In the rows, 128 means zero.
Each path below is one point turned by a fixed rotation once a step. After each direction that follows a path, write how fast that rotation turns it, in deg/step (0 if it stays still).
Each turn is a multiple of 5 degrees from 10 to 175, or 0.
Each row of a path follows its step; steps can be skipped.
path 1
step 0: [117 107 135 132 125 124 132 128 122 126 124 108 125 114 118 132 140 120
 123 140 135 128 139 139 129 139 120 142 132 120 123 123 122 119 129 110
 131 128 131 125 133 127 121 145 124 133 128 132]
step 3: [130 125 125 132 109 121 128 128 138 139 137 131 115 133 127 130 122 135
 126 120 123 129 124 133 127 146 131 122 112 116 109 126 132 141 120 136
 125 131 141 134 131 112 127 132 136 111 125 121]
step 4: [146 126 121 124 140 114 128 130 125 124 143 130 138 124 119 113 117 126
 134 124 131 126 123 124 120 132 120 119 113 137 149 141 111 128 132 127
 122 131 121 125 140 124 127 127 122 134 124 118]
step 5: [128 131 126 134 128 132 120 112 121 119 131 115 117 135 135 145 129 136
 133 131 122 105 132 116 132 120 121 129 120 123 128 126 139 120 137 140
 133 121 131 140 134 137 126 126 135 150 128 125]
step 7: [131 138 121 148 135 131 135 131 128 135 117 122 125 141 120 122 125 115
 126 120 115 130 126 140 119 124 120 130 139 142 125 125 122 128 124 142
 135 123 132 119 117 150 136 136 116 127 126 137]
step 8: [134 113 135 120 125 136 128 126 126 125 115 138 131 139 131 145 138 119
 118 121 128 133 127 125 135 118 140 121 122 115 127 150 133 137 133 122
 128 141 125 115 123 133 124 115 124 121 131 139]
step 10: [124 135 124 116 147 122 123 117 132 129 109 119 125 111 133 130 125 131
 130 137 134 151 129 133 144 141 112 130 127 129 119 133 131 127 131 134
 121 120 127 125 140 120 137 119 126 130 123 132]
step 12: [120 127 135 133 119 132 129 116 129 119 130 132 118 127 135 110 129 141
 130 126 140 134 126 149 128 110 132 119 123 118 128 116 116 134 127 136
 129 130 145 140 131 123 129 143 129 116 123 123]
step 13: [150 120 127 130 144 113 131 144 128 129 131 125 132 124 136 134 134 130
 133 124 132 119 122 121 124 146 135 131 118 135 141 120 129 136 131 133
 144 138 143 122 124 121 138 132 121 119 134 120]
step 14: [111 133 114 127 116 125 116 127 129 117 127 128 128 141 119 125 118 141
 125 131 117 118 133 110 127 132 129 125 127 127 135 137 112 125 131 142
 127 140 135 126 128 136 115 116 133 138 142 124]
step 15: [135 143 135 112 127 132 109 124 123 139 134 126 128 126 128 119 134 123
 131 115 117 130 123 112 122 124 126 129 135 127 135 126 146 136 126 122
 135 128 123 138 139 128 127 137 149 127 114 138]
Speeds:
[130 122 127 131 128 124 133 127 129 128 128 131 127 129 129 128 130 124
 127 126 130 125 128 128 128 127 127 123 127 125 130 132 127 130 129 126
 126 129 130 127 132 130 131 132 129 126 132 126] -> 80
[130 127 128 127 128 122 128 130 123 132 125 130 127 133 125 130 130 130
 128 129 128 127 128 127 128 122 129 128 128 128 125 127 127 126 124 131
 128 126 122 125 129 129 130 128 129 130 125 129] -> 35
[127 124 130 131 132 126 130 125 132 129 124 123 129 130 129 130 130 129
 124 128 128 127 126 128 127 129 130 133 124 127 127 128 133 128 131 129
 131 131 126 127 126 125 127 128 131 130 127 127] -> 135
[126 124 131 130 124 126 124 129 129 126 128 129 128 126 134 129 127 129
 129 124 130 129 132 128 123 128 126 129 128 130 126 127 129 125 128 128
 129 128 127 128 129 126 130 132 131 123 125 130] -> 115
path 2
step 0: [132 121 129 128 132 131 131 130 129 128 129 130 119 118 125 120 133 125
 122 113 122 125 140 131 125 132 106 142 125 118 114 128 134 133 137 117
 126 126 119 137 130 122 138 123 142 116 126 132]
step 1: [137 137 140 127 143 138 125 136 143 130 121 131 120 123 125 128 116 128
 123 135 129 131 135 140 127 131 125 137 127 130 128 143 126 124 127 141
 145 123 137 124 122 126 115 129 138 121 127 131]
step 2: [123 128 123 138 122 147 122 126 128 136 132 136 127 120 138 126 134 114
 127 126 118 135 134 129 138 122 114 130 137 127 124 133 131 132 144 138
 138 142 124 132 135 127 137 131 126 114 127 122]
step 4: [129 137 130 138 128 142 125 124 131 121 133 121 122 127 142 122 132 117
 120 132 132 140 132 140 116 110 129 134 121 119 116 129 116 142 134 138
 124 122 127 129 126 128 134 128 129 119 129 132]
step 5: [123 123 129 126 135 126 139 137 126 136 121 117 112 114 125 130 137 123
 127 122 112 132 134 133 127 132 116 131 124 131 117 135 126 123 129 142
 134 127 126 143 138 127 129 124 126 137 128 144]
step 6: [132 132 132 122 148 148 122 121 136 141 124 121 125 135 135 114 119 125
 126 119 142 127 137 131 132 133 124 134 125 118 120 131 115 134 132 133
 131 134 128 131 135 134 125 124 136 124 128 126]
step 7: [126 133 121 136 126 133 117 132 128 116 117 133 124 120 129 133 126 119
 126 119 123 128 130 126 125 134 116 130 143 130 114 137 129 128 138 148
 136 116 118 126 141 121 117 127 123 123 133 130]
step 8: [121 136 138 123 143 139 144 130 131 123 130 125 130 134 132 121 145 118
 126 122 127 127 138 127 125 132 112 128 133 117 129 128 123 129 135 127
 131 134 133 128 125 124 118 133 130 115 109 132]
step 9: [138 144 125 129 122 133 122 142 130 121 119 118 125 124 133 129 129 124
 113 130 129 149 131 132 136 129 117 135 138 138 118 128 112 132 126 131
 129 123 128 131 130 132 129 135 142 122 134 132]
step 12: [128 133 129 134 136 143 124 138 125 131 117 136 116 130 133 131 129 123
 129 130 131 134 143 133 119 134 127 127 131 126 123 137 120 135 115 146
 140 116 125 120 121 119 127 114 125 125 118 125]
step 14: [133 143 123 118 143 133 131 138 128 121 134 136 123 117 127 131 133 126
 128 123 148 138 137 129 135 125 115 139 133 130 120 136 119 134 118 127
 134 134 125 125 132 122 120 121 133 136 129 130]
Speeds:
[127 125 126 129 127 131 127 125 127 127 127 128 132 125 128 125 126 129
 129 129 124 129 129 124 129 128 132 130 134 126 127 131 126 128 123 127
 130 129 127 128 127 127 123 130 125 125 123 126] -> 70
[128 126 122 126 124 127 126 131 129 128 129 132 125 123 124 129 128 129
 129 128 127 131 126 125 129 132 124 130 129 132 127 128 127 132 129 129
 126 125 126 127 126 127 128 127 128 131 126 132] -> 160
[125 127 130 127 129 127 127 125 131 123 128 127 130 127 129 128 127 128
 125 123 131 124 131 129 132 131 128 127 132 124 132 129 127 128 127 128
 128 125 125 129 131 125 129 131 130 133 129 132] -> 45
path 3
step 0: [126 130 119 131 127 134 121 128 127 117 133 126 116 112 129 127 127 123
 125 124 117 120 126 139 119 128 135 146 139 125 119 130 136 123 121 105
 127 119 135 133 108 127 127 114 128 124 113 117]
step 1: [131 121 122 125 138 115 130 138 123 121 139 132 119 122 134 130 147 135
 140 129 110 131 132 123 116 129 111 124 126 125 136 140 117 133 134 120
 116 127 136 134 115 110 134 134 129 121 127 132]
step 4: [130 127 115 126 121 103 125 110 128 126 128 138 130 115 123 119 124 127
 124 131 119 127 118 126 117 137 118 147 138 130 128 134 122 136 132 127
 133 133 137 129 121 122 132 122 126 143 143 117]
step 5: [126 113 123 123 133 125 138 128 131 110 129 131 137 118 124 135 135 121
 139 134 121 135 118 126 111 131 138 139 125 126 149 121 135 133 112 124
 133 119 134 136 132 121 125 125 142 128 113 124]
step 8: [122 123 119 123 123 106 129 137 116 136 126 116 137 123 133 113 136 132
 138 136 134 129 137 144 118 125 136 138 135 139 126 133 130 131 129 109
 132 121 138 132 125 120 138 121 125 120 118 121]
step 9: [123 142 113 128 126 119 137 124 125 105 121 139 125 126 131 131 134 141
 152 129 115 125 138 129 117 124 124 137 130 122 124 132 136 127 141 131
 119 122 137 134 126 127 115 127 132 132 129 115]
step 10: [121 126 109 129 145 130 136 117 137 125 130 124 134 126 125 128 122 123
 127 108 120 133 134 135 117 139 119 116 129 127 147 134 141 138 122 121
 125 140 133 136 116 120 126 132 130 137 125 128]
step 11: [122 105 106 127 111 121 122 116 118 127 139 122 135 127 126 123 141 114
 130 124 117 125 129 127 137 124 121 135 136 116 133 135 133 131 123 133
 133 140 128 134 134 131 132 119 118 122 118 134]
step 13: [120 129 111 116 141 123 117 130 119 121 127 118 115 114 131 126 130 116
 130 139 129 133 116 135 110 126 127 134 116 123 133 112 135 138 138 114
 128 120 132 133 120 122 119 122 134 132 136 123]
step 14: [136 125 107 124 130 128 133 135 112 128 118 134 133 118 133 122 137 123
 134 127 134 122 130 112 119 130 125 132 120 129 138 149 132 127 119 135
 111 122 134 141 113 128 122 127 124 135 115 131]
step 15: [126 123 131 127 135 128 123 123 123 135 127 144 139 131 130 128 136 138
 126 110 130 130 131 140 123 118 121 134 133 126 134 130 137 142 141 135
 132 134 141 152 132 118 136 118 123 130 109 118]
Speeds:
[123 131 133 125 125 131 128 131 126 129 130 123 124 127 131 127 132 128
 127 130 127 129 125 123 128 128 128 130 128 127 126 128 129 131 128 128
 128 131 127 127 123 127 130 130 131 128 124 129] -> 60
[126 129 127 130 127 129 134 130 127 127 125 125 128 129 131 128 126 126
 130 128 129 133 126 131 129 127 124 125 122 125 131 127 130 124 128 131
 127 127 128 129 125 128 124 130 131 129 131 129] -> 95
[129 129 132 127 124 124 129 130 125 127 126 128 126 128 130 128 126 125
 127 131 127 125 128 136 131 132 128 130 130 131 126 127 131 131 126 129
 128 128 127 127 128 127 129 122 129 127 132 128] -> 85
[129 121 130 125 127 127 130 128 126 129 126 129 131 129 124 125 132 129
 131 130 132 129 130 126 133 132 126 131 128 129 128 128 130 124 128 127
 129 129 125 127 129 124 126 129 131 128 125 128] -> 115
[125 134 124 126 127 125 128 131 129 129 124 131 130 132 128 128 128 127
 129 129 132 130 131 128 127 131 131 126 130 132 127 129 128 129 135 132
 127 129 129 131 127 126 130 129 127 130 126 127] -> 60
path 4
step 0: [128 128 129 129 130 114 121 119 138 126 129 130 125 120 141 134 123 125
 112 126 147 137 124 140 129 121 132 135 134 133 122 112 133 137 123 126
 129 141 123 143 136 108 133 118 131 140 128 124]
step 1: [132 130 136 135 124 112 119 131 129 121 127 132 120 129 142 147 136 128
 131 115 127 127 106 129 118 119 121 125 111 125 140 131 133 125 137 139
 129 128 138 135 127 123 134 124 117 120 124 140]
step 3: [137 136 130 132 127 125 124 132 130 125 127 134 124 132 140 152 125 128
 136 121 132 145 118 131 130 126 116 120 118 137 143 129 130 139 131 134
 134 128 138 132 137 117 138 136 145 145 127 126]
step 4: [118 134 134 137 121 119 137 120 132 119 126 135 132 117 142 138 119 122
 117 118 136 121 118 138 130 114 118 146 123 129 119 114 127 130 134 130
 138 130 128 123 124 127 142 116 122 127 133 119]
step 5: [138 126 123 125 133 117 112 118 136 126 132 126 128 125 148 140 130 124
 128 121 129 143 122 127 115 135 131 128 114 139 134 138 118 137 137 136
 141 134 134 119 138 125 137 126 133 117 129 140]
step 6: [135 127 127 131 125 123 133 130 123 117 119 146 131 133 134 136 119 120
 122 114 150 125 130 131 126 113 118 126 131 134 126 129 117 139 148 126
 123 118 121 133 137 124 133 113 133 129 127 120]
step 7: [136 141 120 127 127 130 124 129 134 118 125 125 132 115 139 137 127 128
 129 117 126 137 103 128 124 121 139 134 124 142 137 122 122 137 126 120
 133 139 141 122 136 108 132 128 125 138 128 124]
step 8: [119 133 128 138 123 112 126 121 126 125 122 130 131 120 149 146 121 134
 130 128 143 137 140 130 128 120 124 132 120 131 132 118 127 128 139 134
 130 122 126 137 136 124 124 109 114 118 131 132]
step 10: [131 133 135 117 122 116 128 131 127 117 118 145 128 119 137 143 122 133
 135 126 139 129 126 134 135 106 120 122 123 142 138 117 118 139 132 129
 121 123 138 123 122 124 121 125 136 123 140 132]
step 13: [139 136 136 120 121 121 121 124 135 127 129 131 131 126 148 120 111 125
 129 130 136 127 118 137 115 121 138 135 125 139 125 130 116 150 140 130
 125 125 115 124 132 131 141 122 133 136 134 128]
step 14: [129 137 131 117 124 120 128 130 122 116 126 130 139 129 127 131 117 134
 127 110 140 137 122 125 132 115 132 119 115 135 138 134 124 126 139 130
 137 128 149 128 136 115 124 117 134 114 127 121]
Speeds:
[129 125 123 129 129 130 130 123 127 129 132 131 130 128 128 130 131 128
 130 131 129 130 132 127 124 125 125 127 130 126 127 134 126 129 130 131
 128 131 125 128 132 129 126 129 128 130 127 127] -> 110
[125 129 128 121 126 127 126 128 129 129 129 130 129 125 129 132 130 126
 131 132 125 127 130 125 129 127 133 132 131 128 130 127 128 132 130 129
 128 129 128 122 127 129 128 127 125 128 131 130] -> 130
[126 126 128 128 130 133 131 125 128 126 125 129 127 125 129 125 131 130
 127 120 128 128 125 126 128 125 128 128 128 129 125 129 128 130 124 129
 130 130 130 123 124 129 125 128 125 129 127 128] -> 140
[130 129 126 128 126 128 129 130 126 130 126 129 125 127 129 125 129 127
 130 129 126 126 130 132 129 124 127 131 132 133 126 131 130 133 127 130
 125 129 133 132 126 125 131 127 132 132 126 128] -> 110
path 5
step 1: [141 122 113 123 126 130 126 141 122 134 139 120 126 125 123 134 137 135
 132 130 125 133 139 147 141 131 130 112 121 130 140 129 126 116 135 121
 143 120 129 132 123 143 136 118 137 132 120 127]
step 3: [103 131 138 139 114 122 115 126 124 134 141 119 145 116 130 121 145 124
 125 122 120 122 131 122 124 128 132 133 135 135 122 138 127 130 122 128
 125 132 119 112 125 128 136 127 127 124 121 130]
step 4: [121 138 138 129 129 132 123 107 128 142 124 108 121 143 128 121 147 118
 118 118 130 137 132 128 130 122 136 128 119 139 126 124 128 129 120 128
 132 118 141 135 127 132 128 132 127 115 131 125]
step 6: [139 125 137 132 122 125 127 123 137 139 137 136 122 132 120 136 115 132
 118 125 121 119 110 121 144 125 134 136 135 121 113 127 140 120 137 122
 126 122 126 118 136 111 121 124 122 139 122 133]
step 7: [119 119 135 132 133 136 129 139 132 124 147 128 134 133 123 139 137 118
 115 135 128 121 115 115 126 126 138 138 124 105 137 123 137 126 113 125
 119 126 133 119 132 139 129 122 131 134 128 129]
step 8: [128 133 122 130 133 130 134 125 153 124 128 125 123 138 127 128 132 127
 123 137 141 121 112 132 105 110 136 129 130 133 143 122 122 139 124 122
 125 126 126 138 130 136 132 138 121 121 133 129]
step 9: [126 131 120 113 125 110 119 132 126 124 132 144 130 126 125 133 133 133
 138 132 127 121 110 140 124 127 125 132 131 143 133 112 117 132 148 135
 127 123 135 131 133 134 133 138 135 129 121 127]
step 10: [136 133 134 118 134 133 122 124 124 130 143 129 131 122 145 126 118 131
 126 143 122 127 125 136 134 132 117 133 129 122 122 108 130 116 142 133
 128 122 130 128 133 119 121 124 142 111 142 138]
step 13: [138 127 133 119 131 124 117 133 118 136 134 125 124 133 130 133 121 135
 143 114 115 127 136 128 132 135 136 133 114 134 137 133 115 128 129 137
 134 126 125 138 138 149 137 126 135 139 136 114]
step 14: [136 105 134 115 122 138 138 122 139 137 131 120 126 128 141 123 113 134
 138 127 112 134 125 118 129 142 129 130 128 130 130 139 129 123 135 128
 130 134 118 130 131 123 134 133 119 111 131 128]
step 15: [115 110 135 128 111 128 124 140 125 133 127 135 125 127 128 118 130 141
 118 122 127 129 133 110 126 126 119 135 138 125 133 143 130 133 124 136
 119 134 137 118 124 130 122 136 131 117 114 134]
Speeds:
[126 127 132 133 127 130 130 128 131 123 131 129 127 129 129 129 129 127
 129 127 130 125 131 128 129 128 126 132 132 126 125 130 131 132 128 125
 132 129 128 124 127 130 128 130 133 127 130 127] -> 85
[127 128 128 125 127 131 128 128 130 128 126 130 131 130 126 130 127 134
 130 130 129 134 126 131 124 125 128 126 130 124 129 126 127 128 126 127
 126 124 131 122 128 126 131 128 131 130 128 126] -> 40
[131 129 132 124 130 127 129 128 127 126 125 129 127 127 132 126 124 130
 128 129 123 127 132 126 128 125 125 128 127 127 133 130 127 128 130 128
 126 135 131 128 125 129 131 130 129 129 129 127] -> 20
[123 126 130 129 128 126 127 127 129 127 126 130 134 126 127 127 130 131
 126 128 126 127 130 131 123 127 129 124 127 130 126 127 131 127 132 130
 128 129 129 131 129 130 128 130 131 122 128 134] -> 55
